In the data rows, the value 128 means zero.
Some points, one per row:
[167 142 137  78 167 104 134 109 100 111 138 156 147 104 111 178 134 111
 156 156  75 151 136 156 145 150 165 141 111 143 126  89]
[100 162 104 156  89 134  78 124 178 178  89 134 132 145  89 122 134 100
 156 100 112 106 146  89 167 104 130 141 111 127  91 156]
[167 137 108 145 145 126 122  98 134 156 115 100 140 112 100 122 100 100
 134 111 143 111 122 111 122 132 137 125  89 155 125 156]
[178  36 181  78 134 138 178 161 156  78 185  78 122 158 178  89 167 167
  78 167 209 175  80 167  78  74 137  41 178  73 227  78]
[178  79 178  89 178 184 167 108  89  78 181 134 146  77 167 178  78 122
 156 178 142 162  43 178  78 130 207 110 178  84 193  78]
[122 131 127 111 156 148 122 127 122 122 131 122 136 124 134 100 122 156
 111 134 133 112 126 134 111 123 130 112 145 151 122 100]
[156 131  95 156 122 158 111  92 145 156 105  89 152 107 100 134  89 100
 156 122 150  89 133 111 156 144 136 128  78 139 122 111]
[100 127 146 145 178 101 145 125  78  89 155 178 120  93 156 178  89 134
 167 167  95 165 131 167 100 152 147 141 134 131 116  89]
[111 131 148 156 167  96 167 131  78 100 155 167 144 120 156 167 134 167
 134 156 101 168 129 156 100 160 140 156 145 146 128 100]
[156 116  94 100  78 160 156 146 178 156 116  78 147 157 134  78 167 167
  89 111 157 115 143  78 145  69 109  67 167 153 138 156]
[167 106 160 178 178 168 145  75  78 100 143 167 163  93 167 167  78 122
 178 178 142 149  62 178  78 201 168 161 178 124 200 134]
[ 89 111 166 156 178  89 178 154  78  89 169 178  90 118 156 156 145  89
 134 134 104 178 112 178  89 164 121 197 156 160 133 145]
[100 130 132 100 111 133 100 132 111 111 138 111 136 114 122 134 145 156
 111 156 128 118 116 100 145 126 143 127  89  83 123 100]
[178 139  98 178 167 157 145  80 111 178  91  89 152 101  89  89  78 100
 167  89 145  87 100 145 156 162 141 160 156 138 129 156]
[145 132 112 100 100 110 122 133 134 111 122 122 142 124 122 122 145 167
 122 145 138 127 154 100 111 111 125  73  89 149 130 156]
[178 121 160 178 178 148 111  78  78  78 146 167 156  69 167 178  78 145
 178 178 115 143  85 178  89 191 180 155 178 140 184 145]
[111 130 145 111 145  98 156 149  89 100 155 167 150 132 156 167 156 145
 100 156  95 166 173 156 100 149 126 125 167 139 117 145]
[122 133 115 167 122 133 156 109 134 156 101 100 137 111 100  89  89 134
 145 122 160  88 114 111 134 135 120 138  89 122 131 178]
[ 78 207  20  89  78 106  78 203 178 178   6  89 130 221  78  78 178 111
  89  78 110  60 255  78 178   6  55  36  78  93   0 134]
[167 132 125 111 122 141 134 115 134 122 127 111 123 115 111 145 111 122
 134 111 119 118 133 122 145 129 137 144 122 153 129 100]
[111 123 186 122 178  95 167 152  89  89 181 178  78 112 145 178 122  89
 145 156  85 207  71 178  89 121 175 184 178 159 132  78]
[ 89  75 169 167 111  85 178 172  89  78 165 111 120 173 178 111 178 178
  78 178 163 164 161 156  78 120  81  97 145  99 186 178]
[ 89  97 187 156  89  50 178 197 134 100 185 178  51 189 167 156 178  89
  78 111 136 201 136 167 100 140  85 139 178 152 123 167]
[ 89 103 168 167 167  74 178 161  89 100 168 167  96 139 167 145 156 145
  89 167 133 164 145 167  89 148  97 151 167 162 160 167]
[156 135 133 122 145 149 111 114 134 134 126 122 114 120 122 156 134 100
 145 111 109 125 132 122 134 124 137 141 145 150 129  89]
[ 78 128 104 167  89 126 145 154 156 134 120 122 113 159 156  89 178 134
 100 100 128 148 154 145 111 101  96 142 100 100 102 178]
[145 137 128 145 134 134 122 120 100 122 131 145 138 123 122 134 145 178
 122 145 115 134 113 122 134 131 137 143 122 128 126 134]
[134 111 107 100  89 155 167 142 178 156 121  78 136 156 145  89 167 167
  89 100 165 126 139 100 134  76 109  76 178 140 145 122]
[134 134 125  89 100 135 122 125 145 122 128 134 130 120 122 122 111 134
 122 134 140 115 107 111 122 138 139 141 111 129 118 122]
12 more points follow, each with its number after it:
[122 130 128 134 156 140 100 127 122 122 121 111 125 122 134 100 111 134
 122 122 126 117 126 134 122 133 131 129 145 129 116 134] 0
[167 140 130 111 134 136 156 107 145 145 123 122 114 114 100 145 134  78
 145 100 105 136 135 145 156 130 141 137 134 153 117  89] 1
[145 132 128 134 111 131 156 119 111 122 123 111 157 128 134 145 134 134
 111 134 120 123 116 122 122 131 135 138 111 153 133 122] 2
[167 127 115 122 122 129 100 107 145 156 113 122 137 124 111 111 100 111
 145 122 160 111 137 145 111 123 125 126 134 161 123 156] 3
[178 140 147 167 178 124 100  87  78  78 155 178 156  53 145 178  78 145
 178 178 118 141 125 167  89 179 179 182 134 157 149 122] 4
[122 130 115 134  78 143 134 136 178 167 107  78 122 160 111  89 167 122
 100  89 135 115 136  78 156  84 108 101 167 104 121 134] 5
[145 132 137 145 145 133 145 116 134 156 117 134 108 131 111 145 111  89
 134 100 122 130 124 156 122 129 127 174 167 174 126 145] 6
[111 133  87 100  89 161  78  97 178 178  79  78 159 146 100  78 100  89
 145  89 144  80 142 100 167 110 125  96 122  78 107 145] 7
[178 184  47  78 111 225  78  58 167 178  50  78 156  55  78  78  78 122
 178  78 128  38  39  78 178  71 227 108  89 181  89  78] 8
[134  72 166 156 156 134 167 150 100  78 169  89 121 139 178 134 111 178
  78 178 165 164  71 178  78 111 142  82 178  63 214  78] 9
[178 127 138  78 156 133 134 141 122 100 145 156 119 115 134 167 145 156
 122 167 108 143 129 156 100 106 157 101 156 114 132  78] 10
[100 109 113  78  89 163 145 148 178 122 133  89 136 140 145  78 167 178
  89 100 194 105 114  89 122  73 123  71 156 139 111 122] 11
Which three of these numbered points are nearest to each point below by angle, seen from the average point of the first points? Their numbers follow each, nearest first.
[145 166 104 111 134 143  89  97 156 167  96 122 141 103  89 111  89  78
 167  78 104  99 125 111 178 144 144 145 100 163  86 100] > 8 1 7
[134 149  99 122 100 154  78 110 167 167  91 100 140 133  89 100 100  89
 156  89 128  93 127  89 167 104 128  92 134 114 112 145] > 7 8 5
[167 162 109 111 122 154 100  80 167 167  94 100 145 108  78 134  89  78
 178  78 113  99 115 100 167 144 144 147 111 166  97 111] > 8 1 7
[122 142  92 145  89 164  89 109 167 167  95  78 151 119  89  89 100 134
 156 100 162  86 128  89 167 107 136 112  89 112 111 122] > 7 8 5
[ 89 124 188  89 167  70 167 152 111  89 176 178  53 140 145 178 156  89
 100 100 102 193  89 178 100 147 136 204 178 148 114 100] > 6 10 1
[156 124 137  78 134 132 100 145 145 100 153 156 111 114 145 167 167 178
 100 156  98 133 107  89 134 112 153 103 111 100 130  78] > 10 11 8
[122 121 133  78 122 132  89 150 134  89 151 156 104 118 145 167 167 178
  89 156 111 133 115 134 111 110 157  85 134  91 133  78] > 10 9 11
[100 168 112 156  89 147  89 106 167 178  91 111 127 126  89 100 100  78
 167  78 114  99 131 100 178 121 142 143 122 148  97 134] > 7 8 3
[145 132 108 100 122 124 134 123 145 134 124 134 135 129 122 111 145 145
 122 134 152 137 154 134 111 124 124 120 122 175 129 156] > 3 11 7
[100 148 137 122 167  95  89 114  89 100 144 178 128  98 134 178 100 134
 178 156 104 146 127 156 111 158 161 165  89 113 121 111] > 4 10 0
[111 129 129 122 134 146 122 133 122 111 127 134 131 121 134 111 134 145
 145 134 118 118 122 145 122 119 139 138 145 119 121 100] > 0 8 7
[100 125 120  89 111 139 134 143 145 111 130 111 145 126 145 100 156 178
 111 122 140 120 124 122 111 101 128  94 167 141 114 100] > 11 5 7
[100  56 136 134 111  93 167 146 100  78 166  89 149 150 178 122 156 178
  78 178 173 158 145 156  78 101 101  63 100  67 192 178] > 9 11 5
[156 133 132 145 145 135 134 113 111 145 121 100 134 120 122 122 134 122
 134 111 110 115 116 145 134 139 139 150 134 146 117 134] > 6 1 8
[156 137 121 145 134 124 122 116 100 134 128 122 144 124 111 145 122 111
 122 145 119 130 115 111 134 139 134 140  78 119 137 134] > 2 8 7
[ 78  53 159 178 134 132 156 155  89  89 150 111  96 159 178  78 167 167
  78 167 166 151  92 167  78 151  79 109 167 133 206 178] > 9 11 5
[178 142 130  89 145 156 145 106 145 134 132 100 123 117 100 134 122  89
 156 100 104 128 140 134 156 126 138 121 122 156 111  89] > 1 8 7
[100 130 145 156 178  90 156 152  78  89 158 178 127 103 156 178 100 156
 167 167  97 168 147 167 100 157 139 152 156 124 128 122] > 4 10 9
[134 167 106 156  89 153  89 109 167 178  79 100 134 126  78  89 122  89
 156  78 114  84 122  78 178 109 133 112 100 138  94 134] > 7 8 5
[122 129 121 134 156 124 122 128 134 134 128 145 133 134 134 145 156 134
 122 134 110 143 134 145 111 128 134 107 134 127 125 111] > 10 1 0
